The rows of X fall into 3 groups, and each row is roughly a mix of its group's hidden directions.
X (70 x 14):
[[ -4 -10  -9 -12 -10  19   1  -7  17 -39   8   4  46  -8]
 [ -4  15  13  13   9  18  -7 -37 -18  27 -15 -17 -28  11]
 [-14 -18 -24  -9  22   1 -17 -12 -26  -1 -21 -11  17  37]
 [-14  14   5  10  13  31  10 -38   2  19  -5 -28 -19  14]
 [ 15  17   8   7 -26   2  11  26  33  -2  16  14 -14 -33]
 [ 22   9 -25  46  20  26 -10 -10   5  -8   1  -7 -15   2]
 [ 37   0 -26  23   4  22  -7  11  26 -25   2  11  13 -11]
 [-10 -16  -4 -17  17  -3 -11 -28 -33   2 -18 -14  23  31]
 [ 15  -8 -30  27   9  12  -6  13  18 -39  13   7  20  -8]
 [ 25  17  12  -5 -32  15  12   6  35 -12   6   8   9 -30]
 [ -6  18  35  -3 -24 -12  19   9  13  14  19   5 -23 -30]
 [ 22  -4 -12   5 -11 -22  -6  48  13  -3  11  25  -6 -18]
 [-11  10  32 -15  -3   0   0 -34 -24  32 -16 -12 -17   8]
 [ 18 -14   5  34  13 -26 -23   9 -20 -28   1  23  -2 -13]
 [-44 -16   0 -14   1 -31   3  36  -1   1   3   9 -12   7]
 [-31 -15 -15 -15  16 -12 -13  -3 -31  12 -17 -10   1  35]
 [ -7 -10  -3  -7   3   6 -25 -23 -15 -20 -46  -3  14  25]
 [ 26   7 -11  30   2  -9   7  19  -1   4  47   1  -4 -22]
 [ 17  -9  14   8  11 -10 -24 -33 -40  -2 -21  -3  10  15]
 [  4   2  11 -11 -16 -39   0  33 -17  24  17  15 -14 -14]
 [ 19  12  15  -9 -31 -22   7  30   9  11  19  17  -7 -30]
 [  2 -11  -8  12  21   7 -26 -31 -33  -2 -24  -9   6  27]
 [ 20  -4 -31  40  19   8 -22 -10 -21 -12   8 -10   6  12]
 [ 34 -10  -5  18  -3 -16 -14  21   0 -30   9  26  17 -21]
 [  0   1  44 -19   3 -15  12 -22 -20  34   4  -1 -12  -5]
 [-15  16   4  11  12  31  16 -31   8  24   5 -27 -22  10]
 [ 26 -10 -28  36  18  -6 -23   2 -26  -9  17   0  10   5]
 [-21   5  16 -22   1  18  14 -44  -9   9  -8 -26  13  16]
 [ 15   2 -36  42  16  18  -9  14  16 -18   8   2 -10  -2]
 [  2   6 -27  23   4  37   0   7  40 -23  -6   0  -6  -3]
 [ -4  -2   7 -12 -10 -42  -3  31 -25  26  14  12 -15  -5]
 [ 12  11 -21  20 -10  21   2  26  42 -16   4  10 -11 -18]
 [-12  15  -8 -33 -29  34   7   4  29  23  -1  -4   2  -3]
 [-19 -15 -15 -25   6 -19 -15   2 -35  14 -16  -6  12  32]
 [-12  12 -24 -23 -18  28  14  21  37  19   6  -8  -2   3]
 [-19 -14 -21  -4  18  16 -22 -16 -12  -8 -35  -6   7  33]
 [  0  -7 -18 -33 -12  13 -12 -12  -3  -8 -27  -9  37  25]
 [-17  -8  -3  -2  21  23  -3 -41  -9 -10 -20 -20  16  27]
 [ -8  -4  30 -26  -1  -8   4 -39 -29  10  -7 -14  19  12]
 [ 22   0 -10  38  24   3 -12 -21 -30  12  21 -14  -4   7]
 [ -4 -11   4 -12  10   5  16 -31  -3 -31   5 -16  44   8]
 [ 25   0  -2  13 -10 -24 -16  40   1   5   4  29 -19 -20]
 [ -4 -18  14  27  25 -29 -12 -12 -32 -29  -2   7   2   2]
 [-12 -10 -24  -2   3  14 -25  -7  -1 -28 -40  -1  15  25]
 [-21  -3 -31   6  12  30 -14 -13   7 -15 -29 -13   3  28]
 [-12  -8  27 -32  -8  -8 -10 -19 -10  -6 -45   6   9  13]
 [ -8   9  30   0   1   5 -10 -40 -28  24 -18  -9 -19   6]
 [ 21  15   1  20 -14  18  10  14  40 -14  13  10  -9 -30]
 [-15   5  37 -25  -9  -7   0 -30 -24  27 -15  -7  -8   5]
 [-37 -11 -14 -23   6 -12 -11   1 -26  15 -18 -11  -1  33]
 [ -3   0  37 -40 -13 -23  12 -15 -19  21  -7  -3   9   1]
 [ 21   9  13   3 -22 -21  15  26  14  -5  30  12   1 -33]
 [ -3  16 -26 -15 -14  24  14  24  35  27   6  -8 -13   4]
 [ 21 -13  13  -9 -13 -32 -22   6 -22 -24 -20  20  23  -4]
 [-18  -9  -7  -3  24  17 -14 -30 -20  12 -26 -13  -3  32]
 [  4  -1 -12  34  18  30 -13 -33  -3 -31  -2  -7  12   2]
 [ 17  16   0   9 -24  15   9  21  42 -10  10  11  -8 -29]
 [ -7  17  23 -22 -14  13   3 -25  -9  42 -14 -12 -19   5]
 [-20 -17  -8 -11  22 -11 -12 -17 -37   8 -15 -11   9  33]
 [  2  11 -10   5 -12   0  23  34  31   1  35   5  -7 -25]
 [ 22   6  14   0 -24 -24  12  28  12  -9  25  16   4 -32]
 [ -3  12  28  -6   1   8  -2 -41 -24  29 -16 -15 -17   9]
 [ -2  15  12 -10 -23  -3  28  25  34   1  22   5  -8 -28]
 [-15   8  12  -1   4  25  -3 -43  -3   2 -33 -22  -7  21]
 [-11  10  33 -29 -20  -8  28  10  22  17   8   6 -11 -20]
 [-27   0  32 -37 -11  -4   8 -28 -16  16 -11 -10   8   8]
 [-17  -7 -43  19  20  23 -12  11  15 -14 -15  -4  -8  21]
 [ -7  -5  26 -48 -25 -16  10  -1  -3   5  -1   6  27  -7]
 [-23 -15  -3 -19  14 -18 -10 -12 -39  15 -13 -10   7  31]
 [ 12  -3 -25  47  21  18 -15  -4   4 -30   4   2  -1  -2]]
Here is one row of each group, with its name. Which group are the others in?
[ 19  13  -9  19 -13  22   7  18  43 -16   8   9  -8 -24] : N
[  7  14  34 -15 -11   0  -5 -30 -23  35 -16  -5 -16   0] : Y
[ -8  -7  -4   5  18  15 -20 -36 -23   1 -31 -14   2  29] : F

[-16   9  -1   9  16  32   1 -39  -3  12 -15 -27 -13  22] : F
[-31   1 -23 -17 -15 -16  -8  41   0  17  -7   5 -19  12] : N
[  5 -10 -20  11   4   6 -31 -12 -14 -32 -34  -1  18  21] : F
[ 11 -10 -43  33  23   7 -21   6 -16  -9  14  -3   7  13] : F
[-13  13  27 -30 -16   8   3 -25 -11  37 -15  -9 -12   5] : Y
[-34  -3 -25 -12   6  30  -2  -2  21  -7 -29  -9  -1  24] : F
